In the data rows, the value 128 means zero.
Each row has a hidden score. How much does it go up from the first row of each pair to the second? 15 means little or no change, 30 a big rise and 0 a big fall. The score is a weighted sum of the row's numbers plus the product of two more (or one squared), each taken from its middle value.
[107  94 139 101 121 154 121 126 155 135 117 127 116 127 138 106]
[135 105 136 136 113 113 120 121 114 113 127 121 132 137 132 132] 18
[154 146 146 165 151 145 152 119 136 143 135 149 142 149 150 161]
[122 122  88 125 133 126 130 115 151 142 124 146 137 116 128 130] 13
[129 122 133 133 124 112 144 139 118 131 125 133 149 152 146 147]
[ 56  46  45  44  39  50  54  69  37  50  98  46  48 118  34  54] 13
[156  78 105 116 108 100  88 142  94  85 160 122 101 139  94 115]
[121 125 121 142 129 137 144 117 132 143 157 135 151 167 139 120] 9
[129 129 129 146 124 134 111 122 144 137 137 141 138 147 121 135]
[155 171 150 153 138 151 159 156 118 157 117 115 153  83  66 129] 21
[116 153 153 118 167 172 170 165 155 176 173 170 173 194 165 167]
[ 99 121  88  92 126 121 116 124 115 124 136  84 103  96 111 100] 16
[138 121 133 137  87 127 144  87 126 147  97 116 128  80 128 120]
[120 164 151 146 151 159 144 152 154 128 136 143 116 110 137 105] 16
[ 58 126  53  39 120  75  60 117  74  55 115  87  66 123  72  59]
[119 133 129 119 124 143 117 136 141 126 135 136 136 119 124 120] 16
[126 131 111 149 128 134 124 149 148 142 129 142 166 121 140 147]
[114 136 136 105 133 110  90 128 103 115 147 110 104 139 124 112] 7
[142 114 133 138 122 138 125 126 144 115 139 133 121 137 113 122]
[124 108 136 128 114 128 122 135 131 110 110 117 128 127 131 130] 18
[115 111  99  88 110 107  93 102 100 101 110 110 100 121  93  90]
[141 132 119 120 167 147 128 144 122 161 168 150 130 139 152 150] 14
[105 139 112 126 124 120 127 122 118 118 144 148 121 153 141 149]
[128 139 129 137 156 143 154 123 141 142 134 131 140 107 131 151] 18
[120 124 124 135 138 131 113 153 104 119 129  87 116  95 118  98]
[ 77  77  79  85  98  70 107 134 132 106 118 145 119 120 131 131] 24
[154 123 165 138 143 157 152 137 165 182 129 155 182 123 146 147]
[119 167 144 154 128 144 124 135 151 147 132 160 131 110 135 118] 9
[174 197 171 183 173 156 122 183 131 108 187 150 123 185 192 164]
[162 110 112 157 116  79 131  79  70  95  78  76 101  80  68  91] 16
[138 110 114 134 110 125 151 134 127 127 145 130 153 153 129 140]
[180 176 165 161 149 167 155 112 172 176 113 161 153 123 128 143] 16
[123 180 165 114 179 173 133 165 179 135 177 186 105 151 153 108]
[186 171 162 153 170 145 134 179 130 124 140 116 121 187 132 141] 7
[119 131 130 133 139 136 129 149 134 104 123 118  94 133 138 127]
[116 131 132 116  99 112 113 106 123 125 114 117 126 140 128 120] 14
[103 133 137  68 104 117 107  94  99 128 112  86 133 124 129 150]
[165 173 170 161 170 159 143 160 152 160 141 135 160 146 154 151] 14
[129 115 111 119 135 102 102 119 118  80 129 113  72 117 105 101]
[151 130 141 164 117 158 142 137 156 176 136 155 136 141 132 135] 11
[125 134 133 139 128 131 109 119 141 140 137 146 156 141 126 135]
[140 119 125 152 122 126 149 126 131 146 133 114 151 136 124 152] 10
[140 150 137 158 140 130 128 155 123 149 131 143 136 150 147 148]
[147 144 139 131 130 147 143 148 138 153 151 130 138 137 152 114] 15
[130 128 128 130 179 138 145 173 164 158 173 169 140 171 157 144]
[152 142 139 136 132 120 133 163 131 124 139 144 129 150 145 134] 15
[ 98  95  70  95 100  91  46 106  81  71 114  96  72 101  83  85]
[150 124 117 136 120 107 127 108 115 113 127 114 114 119  89 118] 14
[137 127 137 132 141 146 117 157 164 136 128 138 122 142 116 148]
[110 127 124 128 125 138 111 105 120 121 114 138 109 140 130 106] 12
[141 120 136 123 140 148 144 110 142 134 113 148 137  95 132 143]
[ 98 113 132 105 130 136 128 127 156 144 141 142 130 144 146 119] 13
[129 136 122 123 145 121 136 144 138 137 133 132 126 131 143 130]
[120 114 142 124 106 125 112 137 107 104 120 132 132 139 115 130] 19
[118 123 104 124 116 122 126 120 122 149 151 131 125 145 140 148]
[147 181 157 151 144 138 126 131 137 132 127 146 163 127 134 137] 18
[120 115 143 128 117 135 130 105 135 129 110 135 114 110 133 141]
[121 120 117 120 106 108 128 132 101 118 142 132 125 127 124 119] 13
[145 126 112 145 117 161 149 188 172 158 174 184 169 175 187 188]
[169 151 129 162 156 141 128 157 133 128 160 149 147 146 154 136] 12
[ 57  82  71  59  70 124 130  96 151 149 135 150 142  95 146  90]
[170 102 153 145 119 147 141 119 139 162 116 123 154  91 116 129] 21
[143 151 169 148 155 158 153 168 165 144 144 173 149 160 146 136]
[108  76  98 106  74  99 148  71 148 172  89 156 147  86 158 180] 14
[141 131 142 126 139 129 155 137 112 146 131 134 139 119 142 124]
[134 122 119 140 139 126 132 138 144 125 122 115 129 158 130 136] 14
[107  94 111  97 101 118  91  97 107 102 112 124 127 118 131 146]
[136 134 151 150 155 135 144 138 155 138 130 135 141 146 141 137] 11
[152 122 133 112 136 119 105 130 119 110 101 115 133 129 132 168]
[105 107 102  91  99 112 115 113 121  98 137 106 121 148 151 138] 7
[114  91 106  93 112 117 107 114 109 119 120 105  98 115 112 106]
[163 158 154 152 133 131 159 150 142 136 142 151 141 133 126 147] 16
[142 158 170 161 149 149 148 143 165 163 140 154 127 113 146  91]
[119 164 129 100 134 130 106  98 148 108 120 129 111 145 149  99] 12
[124 143 144 113 138  61  76  97 101  92  92  83  87  98  85  88]
[129 150 139 121 144 124 114 143 143 146 141 140 127 152 135 144] 12
[145 157 141 144 142 140 138 159 155 138 145 155 143 152 143 157]
[ 81 104  84  73  87  88  66  77  88  84 107  94 107 102 101 110] 17
[126 122 114 128 125  99 177 119 123 172 108 138 158 120 138 128]
[124  96 105 123 105 101 109 116 137 113 128 114 128 138 128 132] 22
[145 131 135 147 122 128 127 126 128 162 141 131 148 119 143 146]
[144 102 116 136 114 113 147 154 106 155 141 160 157 159 136 150] 17
[147 147 157 152 119 130 122 124 105 108 103 112 112  93 116  98]
[131 130 127 133 133 103 120 132 107 100 108 130 119 142 119 119] 15
[145 122 123 133 147 131 146 129 144 130 137 119 146 155 154 138]
[118 149 119 136 138 131 114 114 122 131 128 160 128 137 123 121] 11
[126 134  92 126  90  65  56  82  55  79  66  86  74  77  85  82]
[132 134 136 152 131 117 149 110  75  95 104  88 106  99  97  77] 23
[116 115 139 129 122 145 126 139 143 123 149 127 139 125 117 124]
[109 132 100 102 109 114 153 100 130 150 123 112 138 113 115 123] 16
[141 115 126 104  87 105  96  66  93 104  97  86  91  62  92 114]
[ 90 102 102 100 121 116  96 136 122 111 133 131 125 149 140 115] 15
[128 115 111 132  95 123 147 113 129 135 103 114 103 105 110 114]
[119 134 119 117 103 118 101 114 105 100 109  95 125  96 102 124] 12
[165 143 164 184 143 159 163 160 156 179 137 156 164 156 158 155]
[141 154 152 130 144 125 125 137 115 124 113 117 129  95 118 142] 17
[145 149 159 130 141 149 130 140 176 138 167 163 162 143 144 122]
[ 61 100  96  99  96 114 103  91 112 131  86 111 116  92 114  98] 12
[152 133 140 141 146 133 137 140 152 143 173 150 129 171 163 136]
[114 144 115 112 155 109 123 141 117 121 131 117 153 117 128 133] 17
[183 143 127 175 115 137 134 131 135 128 117 109 122 140 129 113]
[127 107 126 124 104 144 149 109 120 104  86  78 113  83  77 110] 25
[105 142 127 109 148 163 107 151 165 119 158 179 127 148 158 124]
[121 124 140 127 156 146 116 143 113 115 123 114 107 117 113 115] 18
[113 174 168 122 166 159 106 174 128 131 162 117 110 176 125 109]
[169 161 159 148 166 137 118 158 121 106 184 109 107 171 131 116] 16
[115 101 119 117 138 100 136 111 131 113 136 122 134 127 122 123]
[136 132 134 137 131 147 157 143 137 129 110 129 120 118 121 113] 16
[173 176 153 161 169 170 133 166 170 155 155 165 166 164 137 192]
[119 106 120 110 107 154 157 135 154 150 153 140 157 144 138 115] 13
[ 89  76  90  82 119  97 101 117 108  97 127 100 101 141 113  89]
[132 150 144 140 168 138 131 124 127 151 101 144 149 122 163 135] 16
[121 162 115 145 156 125 116 134 136 158 135 143 157 142 145 139]
[135 155 152 159 148 160 138 145 158 137 123 155 129 134 139 135] 11
[102 113  96 116 127 126 113 163 110  98 193 122 113 193 121 106]
[105 122 148 112 165 147 159 158 153 169 166 168 145 154 158 135] 18
[103 120 116 156 155 138 119 143 136 101 157 141 100 151 126 110]
[168 116  88 139  66  82 148 112  99 128 104 105 105 101  92 108] 18
[124 117 130 123 117 125 139 124 122 111 144 125 119 131 136 133]
[132 100 104 105 129  96 100 147 145 111 147 146 110 139 136 107] 18
[137 189 175 140 186 186 125 181 168  87 170 191 117 168 160 118]
[122 165 147 130 176 152  91 169 157 101 139 136 124 100 105 113] 16
[132 128 136 135 106 127 152 127 109 127 123 120 118 124 141 147]
[ 65  70  60  71  74  70  51  80  90  48  93  91  90  91 116  82] 25
[ 91  89 119  98  86 134  93  82  97  97  78  94  74  80 104 102]
[143 155 146 133 118 157 122  79 137 111  61 141 121  83 136 136] 12
[135 129 139 120 134 109 148 145 124 128 165 137 125 156 139 132]
[108 120 111 132 109 130 124 117 119 110 127 121 111 101 106 117] 11
[135 142 135 158 131 119 149 137 157 123 156 151 138 141 141 143]
[104 126 103  75 120 133 106 120 154 103  77  84  82  93  78  84] 20
[117 126 127 155 134 147 140 126 144 126 157 127 128 150 135 133]
[119 113 136 110 120 104 119 130 119 107 137 141 140 122 128 122] 20
[170 134 157 169 128 150 162 148 189 173 136 176 178 161 166 165]
[113 111 139 144  70 116 141  84  82 129 101  89 127  80  84 136] 14
[ 86 128 101  84 111 105  91  99  90  87  90 109  87 101  88 105]
[154 115 127 146 117 125 135 110 117 140 124 127 121 132 118 109] 15
[149 166 160 184 143 117 182 118 126 177 130 124 161 120 135 136]
[130 132 136 138 136 143 137 100 109 149 128 129 158 141 115 149] 14
[165 174 155 147 163 171 167 128 143 158  97 141 168  87 116 134]
[122 134 108 103 160 132  99 145 106 108 127  94 123 121  99 109] 13
[108 127 121 138 102 111 135  93 143 175  89 116 130 116 124 131]
[116 135 129 121 149 106 112 139 131 111 105 121 108 135 114 129] 20
[125 133 151 160 144 140 132 131 131 121 152 125 120 132 136 134]
[106 163 109 117 181 134 111 171 167 150 163 163 163 155 149 165] 23
[118 107 110 111 139 103 103 105 123 111 139 117 136 123 113 138]
[171 142 162 139 121 152 161 134 146 160 150 159 147 137 150 121] 15
[109  87 143 125  91 138 117  90 127 133  84 112 105  96  92 105]
[122 166 141 138 162 158 120 164 158 109 173 146 132 164 159 125] 12
[154 125 120 146 139 136 167 148 156 142 131 145 147 131 150 159]
[172 174 156 177 136 140 157 128 135 178 117 113 150 132 127 147] 15
[206 126 185 214 126 144 211 125 136 141 132 173 136 153 179 163]
[117 150 147 119 140 137 115 127 124 121 102 117 109 112 120 128] 12
[139 125 150 127 129 155 140 159 130 109 140 122 113 124 128  95]
[125 132 139 144 129 109 140 133 122 130 134 112  98 131 133 115] 12
[138 142 150 137 127 141 159 150 136 132 136 130 109 128 141 129]
[138 151 137 136 125 144 150 146 141 150 143 132 145 151 154 138] 6
[107 114 130 110 148 117 145 165 133 124 163 116 136 164 140 127]
[133 126 109 124 130 121 141 121 154 119 147 131 118 136 124 116] 13
[151 106 131 122 119 114 126 109 116  96 116 113 124 113  86 112]
[100  59  95 107  73  84  68  81 129  84 126 102  94 122 130 133] 25
[141 167 155 150 156 161 158 151 158 149 139 158 140 147 145 152]
[121 114 139 120 134 131 105  94 110  99 105 102 120 107  95  87] 17
[153 156 157 119 157 146 134 149 146 102 173 169 144 173 154 159]
[160 127 122 144 107 133 134 126 122 137 106 133 144 122 123 119] 12
[176 113 142 170 130 173 155 121 158 157 126 153 167 119 110 171]
[119 116 137 118 111 119 109 112 133 142 141 143 124 131 145 154] 15
[130 128 156 152 156 142 148  87 135 140 103 101 158 102  91 136]
[121 102 126 118 100 112 115 119  93 108 100 100 129 100 118 102] 15
[ 98  87  86 133  83  96 137  89  96 139 105 104 118 117 119  93]
[137 145 138 135 164 126 141 144 123 134 142 155 136 141 158 155] 19
[116 129 108 124 136 115 139 135 112 166 116 120 152 113 127 119]
[116 121 110 114 110 116 106 108 113 112 129 111 117 116 130 102] 16
[114 157 123  96 133 109 159 127 102 151 119 120 154 104 113 123]
[167 153 156 164 158 168 159 138 127 139 110 119 133 150 140 148] 11
[133 168 139 154 137 123 156 123 138 142 135 152 147 145 146 140]
[ 89 155 132 105 158 138  84 153 132  93 148 133  91 148 124 105] 17
[ 94  94 105  89 124 117  81 114 103  83 129  80  91 115  95  82]
[137 113 144 149 144 130 123 131 126 108 107 119 118 129 117 109] 17
[156 107 101 144 123 104 125 137 111 120 146 148 113 132 118 134]
[157 129 108 159 139 116 112 122 123  91 101 140 105 123 128 116] 18
[127 151 194 121 138 150 119 143 153 134 113 111  97  91 113 139]
[118 129 141 141 145 121 122 114 116 105 144 120 108 139 130 130] 6
[153 127 137 149 114 158 151 102 142 144 114 119 138 139 140 115]
[120 156 152 144 152 118 144 136 127 127 156 123 118 149 132 122] 18
